In the data rows, zero lies at 4.5, halfway between 4 and 5.
Some points, each followed by its number:
[7 5 2 5 3 6 8 4 3 6 5 8 6 6 4 9 5 6 6 4 4 8 3 3 1 6 9 3 5 5 4 4] 0
[4 3 4 3 1 5 5 6 1 5 5 6 6 5 7 5 6 5 2 6 4 3 8 6 3 6 5 4 4 4 3 5] 1
[2 2 3 3 5 2 3 4 3 5 5 3 7 5 6 8 5 3 3 3 5 4 6 5 3 4 8 4 4 3 3 5] 2
[5 9 6 2 3 0 5 1 4 9 5 3 3 5 3 3 9 6 2 3 4 1 3 4 5 6 6 3 8 2 9 3] 3
[5 6 2 2 5 7 6 3 2 6 7 7 7 6 3 7 1 5 6 2 4 9 5 5 6 5 7 3 5 5 4 5] 4
[5 4 6 4 4 6 4 4 4 1 4 4 2 2 4 9 0 5 5 5 6 5 5 5 5 6 5 2 3 6 3 5] 5
[4 5 4 3 6 5 6 4 6 6 2 6 6 2 2 7 4 3 2 6 5 3 6 3 6 5 9 4 5 6 7 5] 6
[3 3 5 3 4 4 2 3 4 5 4 8 6 4 5 5 6 4 7 4 6 3 5 2 4 3 2 3 5 5 7 4] 7
[3 3 3 3 4 3 5 5 2 6 5 3 6 8 5 5 5 4 2 4 5 2 4 3 5 4 4 5 5 2 3 4] 8
[4 7 6 6 4 4 4 6 4 3 1 4 4 3 4 3 5 6 5 4 5 5 5 5 2 6 4 5 3 3 4 4] 9
[3 4 5 5 4 4 5 8 4 5 3 3 4 4 6 5 2 5 4 4 3 5 3 5 5 5 4 6 1 4 3 4] 10
[2 3 2 3 5 5 4 3 5 4 5 4 6 6 5 4 4 3 5 5 4 6 6 5 4 6 5 2 8 6 4 5] 11
[3 8 6 3 3 2 3 5 2 7 0 6 4 2 5 2 9 5 3 5 3 4 3 5 6 5 7 5 9 4 8 4] 12
[5 3 4 5 3 8 2 7 5 3 4 4 6 3 4 8 3 3 5 5 8 5 5 5 3 4 4 5 2 6 3 3] 13
[3 3 5 3 1 4 4 3 4 6 4 5 6 4 3 3 5 5 4 6 5 4 4 8 4 5 5 4 5 5 2 4] 14
[4 5 5 3 2 7 7 4 6 5 5 5 3 3 5 2 6 6 7 5 3 6 5 5 4 3 4 5 6 3 6 6] 15
[5 6 5 5 3 5 7 7 6 4 4 3 1 3 5 2 5 9 5 3 1 7 2 4 5 5 4 8 7 2 5 6] 16
[4 2 5 4 7 3 5 5 5 3 3 4 5 4 5 2 0 6 4 3 6 6 5 5 3 4 4 4 4 8 2 4] 17
[2 3 5 5 4 3 6 3 6 5 4 6 6 5 8 5 3 5 7 5 5 3 7 5 3 4 4 5 6 5 3 2] 18
[6 7 5 6 5 5 9 7 8 7 6 5 3 3 3 4 3 6 9 4 3 5 3 6 3 6 6 5 4 7 5 5] 19
Which five points above are nearest to each new point, looking only along the 6 directions in which the numbered points spread most? Their numbers follow each, smallest number first.
[4 3 3 5 2 5 4 4 5 4 4 5 4 4 6 3 4 3 3 5 2 4 5 4 4 5 7 4 4 6 3 5] 1 9 11 14 18
[6 1 8 4 7 6 3 4 4 7 4 5 6 4 5 4 5 1 3 4 4 3 4 4 6 4 2 8 2 3 4 5] 1 9 10 14 18
[7 4 2 3 6 4 5 6 5 5 4 2 4 2 5 2 6 4 4 3 5 7 3 3 5 5 6 5 4 4 6 4] 9 10 14 15 19
[6 5 7 6 3 5 5 6 6 5 5 7 6 4 5 6 3 5 5 3 6 8 5 3 5 3 4 3 2 6 6 6] 5 9 13 14 19
[4 7 5 3 3 5 3 3 7 8 5 5 6 5 5 4 9 8 3 4 4 0 4 4 8 5 3 4 9 3 8 4] 3 7 12 14 15
[4 5 3 6 4 5 5 3 0 4 2 4 6 7 4 5 6 2 5 7 4 1 8 6 5 5 6 2 4 5 6 3] 1 2 7 11 14
[3 5 3 5 2 7 3 5 4 5 4 4 5 7 3 5 7 3 5 5 6 0 5 5 4 6 3 5 6 4 5 2] 1 7 9 14 18
[5 3 6 5 6 3 4 2 3 6 6 2 6 6 2 7 5 4 2 5 6 3 6 3 2 5 4 6 1 6 4 4] 2 8 10 11 14
[4 5 6 3 4 3 2 6 5 4 4 5 5 5 5 5 3 5 6 5 4 3 4 5 6 4 3 4 4 7 6 4] 7 9 11 14 18
[4 5 3 3 5 7 9 5 3 5 8 4 3 5 5 8 1 5 4 4 4 9 4 6 4 4 7 2 6 7 5 4] 0 4 5 11 19
